(in the rows, 128 means zero)
name the system of each run
run 1, j36 (9 x 20)
[[ 45 114 114 152  96 103 133 104 144  86 131 152 158 104  32 149  89 104
  130 133]
 [172 132  97 120 109 117 194 129 135 135 132 164  57  94 112 154 160  77
  201 128]
 [ 94 125 163  88 181 144 137 155 133 213 159 124 167 101 109 127 118 145
  176 201]
 [160 116 160 198 195  80 135 154 156  76 124 111 102 130 149 151  68 167
  170  95]
 [ 99 161 125  99 117 140 178 135 183 190  70 124 106 166 177 140 181 183
   76 109]
 [124 135 143 157 154 176  46 104 201  92 123 106 129 156  64 104  85  83
   82 152]
 [196 151 118 135 129 130 158  81  81 124 129 109  98 141 231 107 186  50
  140 102]
 [ 74  64 148  86 124 171 122 133  52 161 157 106 203 168 108 139  99 156
   62 184]
 [139 105  64 184 132  91 105 154  86   4 128 153  75 145 114 105 119 145
  175  66]]
run 2, j484 (9 x 20)
[[139 151 127 127 143 153 124 126 111 168 134 156 151 127 145 158 170 120
  139 128]
 [112 143 144 144 162 141 107 118 118 133 129 129 179 147 141 152 127 121
  113 113]
 [121 149 117 110 170 150 135 154 147 135 112 136 133 166 130 147 135 122
  124 103]
 [122 108 127 115 136 145 147 151 101 143 131 147 150 151 113 175 121 150
  115 126]
 [169 129 136 101 142 128 117 150 102 123 138 125 151 137 140 143 102 114
  121 102]
 [140 132 129  92 114 150 133 136 121 157 114 119 133 150 158 127 147 133
   88 121]
 [133 127 129 141 117 130  90 140 122 109 117 136 147 139 127 140 119 164
   95 101]
 [132 152 113  98 139 108 136 164 126 129 118 137 129 129 154 119 139 152
  146  92]
 [121 136 131 117  88 117 143 121 120 150 122 149 157 111 121 167 135 130
  110 110]]
run 3, j101 (9 x 20)
[[101 120 123  60 133  95 120 174  81 139 151 107 166 117 145  73 104 165
  139 131]
 [153 150 148 124 127  58 149 158 176 116 122 120 105  75 124 128  82 152
  175  96]
 [168 167 116 137  82 112 111 106 117 148 118 142 110  91 195 100 198 145
  138 105]
 [ 96 134 146 191 105  91  98  64 109  75 133 115 178 110 136 124 109  97
  107 102]
 [127  98 126 193 143 146 189 107 124 114 100 138  92 177 157 196 150 142
  113 111]
 [ 50 106  77 114  82 170 119 123 106 128 123 160 138 153  70 125 167 140
   95 153]
 [139 127 111 108 191 151 140 161 131  98 146 153 133 149  65 171  89  52
  171 114]
 [161 138 147  48 129 163 141 166 113 227 135 139 163 127 150 159 148 155
  114 149]
 [147 114 155 141 130 104  46 153 129 112 167 123 150  71  78  90  65 169
  155 163]]
run 4, j212 (9 x 20)
[[ 98 128 104  75 104 139 126 151 109 128 123 134 153 154 117 119 131 129
   90 111]
 [148 127 142 129 104 126  98 113 127 113 142 135 159 105  86 150  89  88
  114 122]
 [170 122 125  79 122 127 112 157 108 143 152 117 115 105 134  87 120 129
  146 146]
 [112 133 159 152 112  79 118 113 121 132 136 116 165  85 149 118 110 165
  135 126]
 [181 131 124 157 143 112 142 141 148 107 123 134  70 115 144 131 128 138
  169 112]
 [ 78 161 103 129 125 119 139 124 130 149 108 141 131 134 162 104 188 164
  129 115]
 [139 142 140 177 144 143 146  84 148 112 115 135 130 147 136 181 132  71
  116 106]
 [139 107  95  74 121 177 150 154  94 148 124 130 105 174 141 124 162 126
  100 136]
 [ 85 117 143 144 117 127 107 109  95 118 139 139 207 130  97 169  96 126
   91 119]]
run 5, j523 (9 x 20)
[[145 138 156 148 173 146  99 104 113 131 149 119 172 130 144 139 117  77
  135 136]
 [128 132 112 154 154 126 169 128 110 117 124 156 123 143 138 181 149 109
  159  97]
 [111 147 124 136 119 154  98 129 149 154 124 170 158 120  86 168 147 142
  122 130]
 [142 157 107 112 129 146  97 124 143  95 121 133 128 147 109 117 123  61
  112  99]
 [124 107 114 115 121 126 142 162 106 100 117 138 141 163 122 163 106 161
   98  87]
 [162 133 139 133 161 153  67 165 154 135 131 130 123 135 120 120 116 170
  130 137]
 [144 173 125 115 140  89 117 132 116 110 120 120 145 119 182 105 134 122
  142  75]
 [161 122 172 144 113 117 149 124 146 156 118 128 140 111 139 188 104 155
  102 117]
 [172 137 118 156 125 172  94 100 114 141 133 141 108 137 157 124 184 110
  125 142]]
run 6, j484 (9 x 20)
[[126 108 153 189 124 124  97 126 158 116 114 125 119 128 119 141 109 202
  104 134]
 [148 140 127 138 153  79 167 158 142 113 118 127  90 113 158 129 121 155
  181  95]
 [123 117 135 135  78 105 201  87 115 142 122 135 125 106 134 175 140  97
  121 121]
 [157 132 104 164 123 142  92  91  95  72 137 132 125 141 132 117 141  62
  126 108]
 [ 48 128  93 102 143 138 142 124 112 123 121 107 132 165 140  65 160 120
  120 146]
 [ 88 117 120 113 110 129  98 150 156 102 131 140 145 119  35 134  76 132
  113 137]
 [185 122 118  82 143 139 117 179 114 162 157 140  94  98 120 104 133 138
  189 161]
 [131 114 196 133 103 120 133  92 124 190 141  97 170  87 154 136 112 151
   98 173]
 [188 162 149 180 154 136  77 119 199 105 103 115  93 135 154 120 128 127
  119 102]]
run 7, j212 (9 x 20)
[[123  89 185 146 170 139 128 146 170 174 142 100 118 115 107 126  85 192
  139 206]
 [101 115 145 174 191 123 103 159 187 115 119 107  99 139 112 102  98 207
  149 153]
 [ 70 156 121 152 164 124 121 133 222 102  88 110  87 153 111  88 124 152
  125 118]
 [ 94 145 109 153 121 161 113  84 194 107  92 104  83 159 116  87 156  91
   84 139]
 [ 98 100 106 136 118 170 121  85 109  90 125  92 113 182 128  81 134  73
   78 152]
 [ 89  69 110 106  94 127 154 115  80  74 140 103 128 156  94 114  87  93
   93 139]
 [108  87 103 104  80 111 135 139  97  98 157 143 119  95  49 122  94 113
  147 153]
 [110 123 127 115 119 101 125 127 121 141 167 135 133  59  82  93 117 107
  195 177]
 [125 118 167 151 143  95 162 107 146 164 145 102 107  73 142 100 117 135
  182 185]]
run 8, j36 (9 x 20)
[[ 98 120  87 106 121 151 137 149 123 114 116 142 115 162 104 125 145 129
  116 120]
 [123 147 109  90 136 124 118 142 138 112 135 126 128 121 103  96 114  83
  151 122]
 [169 124 147  90 124 107 144 146 115 144 141 113 123 107 148 119 102 119
  141 133]
 [136 110 146 129 127 120 109 148 123 139 133 117 127 118 140 111 115 195
  124 145]
 [106 144 131 162 112 101 114 111 157 106 106 119 123 120 141 111 131 157
  112 107]
 [125 136 134 133  88 137 138  90 158 139 112 124 120 120 118 135 142  99
   94 134]
 [145 109 128 152 130 161 112  99 113 132 147 130 117 126 114 125 143  92
  138 170]
 [105 115 125 143 151 120 152 117  77 126 147 130 150 136 157 131 138 120
  156 134]
 [ 94 100 116 120 133 122 164 156 113 113 123 138 132 152 103 158 106 151
  124 117]]
run 9, j618 (9 x 20)
[[142 131 127 149 121  43 183 144 123  85 110 119  90 104 176 122 116 163
  167  72]
 [102 120 126  92  67 126 111 132  98 191 151 146 153  68 111  98 161 183
  135 183]
 [127 120 122 230 162 120 110  86  74  81 145 152 150 136 159 158 151 118
  163 106]
 [ 73 156 122  94 128  95 220 138 184 184 111 143 103  94 110 139 146 127
  178 142]
 [139  86 158 173 108 188  84  99  94 156 148 152 181 137  91 195 123 148
   76 169]
 [146 142  97 166 173 116 158 130 178  64 119 140  53 132  92 130 119  60
  197 106]
 [ 76 136 171  51  95 126 132 124 157 193 132 100 204 103  90 128  84 109
   71 160]
 [236 107 154 227 138 143  71 105 140  73 124 117  79 142 158 152 109 142
  111 107]
 [ 65 144 105  42 154 108 164 152 163 148 139  92  95 107 105  21 121  90
  184 178]]
run 10, j618 (9 x 20)
[[166 123 125 153 133 103 156 135  89 132 118 121  93 133 223 115 170 190
  146 104]
 [ 78 102  87  92 127 137 158 163  67 159 147 155 128 130 124 106 174 177
  169 166]
 [ 92 121 101 173 117 121 136 124  73  93 124 180 172 146 119 198 149 148
  125  78]
 [140 174  97 107  91 124 166 128 165 158 112 184 101  89  97 169 178  92
  166 109]
 [154 130 160 115 146 173 107 107  96 175 161 141 200 123 115 180 122  66
  119 155]
 [185 142 151 148 202 114 144 167 173 104 126 127  99 134 124 170  76 114
  173  97]
 [101 146 140  66 131 136  78 174 176 165 134 123 157 107  66  91  93 160
  116 162]
 [142 151 137 207 154 142  39  99 142  70 114 116 147 158 155 112 127 138
   89  91]
 [ 92 173 113  87 143 122 173 125 191 160  94  97  78 136 167  56 171 110
  142 135]]
run 11, j523 (9 x 20)
[[154 146 110 125 127 141  41 151 112 132 143 143 135 109 133  79 157 168
  143 137]
 [152 147 155 108 128  71 131 127 109 106 142 104 168  95 151 122  77  91
  140  85]
 [196 105 143 121 118 145 170 145 120 168 127 145  95 126 146 187 136 153
  134 133]
 [120 147 127 134 136 164  75 102  90 164 147 140 177 124 152 114 178 122
  125 152]
 [121 130 147 156 164 109 153 102 121  96 140 120 156 132 123 160  88  57
  149 108]
 [128 121  93 136 122 151 162 153 134 141 114 182  95 141  99 189 166 156
  148 118]
 [ 99 162 117 104 117 152  56 125 143 138 132 142 177 122  87 104 137 116
  101 133]
 [154 127 123 107 143 117 145 141 133  72 120 104 114 158 126 131  77  73
  112  80]
 [136 106 119 123 130 138 135 178 113 144 114 144 118 155 140 154 137 221
  115 118]]
run 12, j101 (9 x 20)
[[131 165 115  84 105  70 143 189 154 116  91 144 131 117 141 143 112 191
  116  44]
 [182 162  94 128  61  99  75 139 109  91 121 170 125  94 133 128 149 144
  125  57]
 [142 141 128 156 120  95 114 115  51  85 132 140 188 135 179 163 128 120
  117  55]
 [100 101 129 168  99 105 156 131 101 108 110 156 151 139 124 202 120 199
   98  89]
 [102 120  66 150 117 141 116 158  96  93 125 193 114 142  85 154 167 170
  156 102]
 [ 97 173  98  96 154 129 120 156 110 129 128 176 193 138 106 170 142  99
  147  77]
 [177 143 155 122 126 139  99 157 137 161 129 166 172 110 104 210 109 154
  118 103]
 [161 118 125 147 149 144  54 166  81 127 148 151 154 131 144 126 138 205
  136 126]
 [ 77 154 128 134 173  89 106 165 138 101 115 125 169 139 143 113 106 184
  136  79]]

runs to name
run 13 (2 x 20)
[[126 156 117 119 104  55 127 112 121  59 127 105 133  98 148  77  95  78
  139  70]
 [159 147 170 101  78  90 131 110 125 190 131 100 146  66 187 100 136 163
  114 139]]
 -> j618
run 14 (2 x 20)
[[150 146 125 126 161 154 177 128 131 175 136 176 133 119 112 210 158  73
  177 129]
 [124 123 152 121 121 168  80 117 103 197 158 153 187  98 103 149 147 149
  122 186]]
 -> j101
run 15 (2 x 20)
[[139 122 121  89 157 132 121 163 141 118 126  94  94 148 142  65 112 142
  133 142]
 [113  97 148 119  82 118 149 133 147 154 119 120 117 108 102 141 103 182
   95 154]]
 -> j484
run 16 (2 x 20)
[[118 110 147 149 142 113 131 123 119  98 116  94 134 155 162 116 100 152
   96 113]
 [124 117 105 115  95 119 142 137 140 126 114 123  81 122 128  88 146 162
  125 139]]
 -> j618
run 17 (2 x 20)
[[ 85 121 174 148 185 141 150 120 203 158 109  78 114 151 135 111 100 153
  112 176]
 [156  90 146 179 153 128 156 151 178 104 116 133  64 136  87 183  85 164
  143 135]]
 -> j484
run 18 (2 x 20)
[[107 142 120 129  92  48 161 128 117  84 113 125 134 103 152 122 108 147
  135  63]
 [150 139 103 152  69 100 154 107 113 108 114 164 108 106 140 163 167 129
  131  79]]
 -> j101
run 19 (2 x 20)
[[122 138 136 156 159 160 134  95 156 135 126 137 138 144 106 167 131  68
  129 139]
 [ 88 134  82 140 126 147 143 126 121 105 111 164 128 164 111 152 166 114
  122 101]]
 -> j523
run 20 (2 x 20)
[[ 36 164 107 159 177 139 115 119 187  93 104 147 160 168  69 149 119  96
  118 105]
 [145 136 120  66 121 186 136 126 192 149 113 109  81 157  86 106 124  46
   92 160]]
 -> j212
run 21 (2 x 20)
[[151 112 111 139  98 117 150 131  86 113 131 146 113 125 145 148 145 142
  137 106]
 [138 119 144 137 119 138  89 128 116 147 150 141 155 101 100 140 118 144
  133 156]]
 -> j523
run 22 (2 x 20)
[[152 164 125  94 102 144 116 118 138 160 107 117 128 136 177 104 167 117
   92 109]
 [154 121 141 162 115 134 102  95  92 107 130 118 160 148 165 148 125 114
   85 102]]
 -> j212
run 23 (2 x 20)
[[ 79 170  82 106 143 161 110 137 107 141 131 189 187 143  89 163 176  87
  143 105]
 [164 141 160 123 162 158  99 152 142 155 139 159 188 132  86 218  91 115
  122 121]]
 -> j101
run 24 (2 x 20)
[[102 140 124 149 149 122 152 131 177 142 110 126  83 124 129 111 144 159
  154 144]
 [ 75 102 127 143 122 165 117 106 118 143 129 127 152 152 108 130 143 139
   92 166]]
 -> j618
run 25 (2 x 20)
[[178 110 115 116 138 164 133 165 130 131 137 156 101 140  89 175 117 120
  142 128]
 [114 153  99  87 137 143  88 161  93 136 133 149 169 141 137 111 153 138
  127 109]]
 -> j523
run 26 (2 x 20)
[[148 126 100  67  98 167 136 156 114 134 103 131 125 182 137 144 143 128
   61  96]
 [129 133 125 123  98 141  67 123  89 106 141 150 199 129  97 156 109 110
   84 100]]
 -> j212
run 27 (2 x 20)
[[ 59 187 100 113 146 134 104 140 203 133 101 146 131 128  83 102 152 121
  135 118]
 [191 156 163 107 142 122 140 109 172 131 134 104 120 107 128 142  87  34
  135 116]]
 -> j36
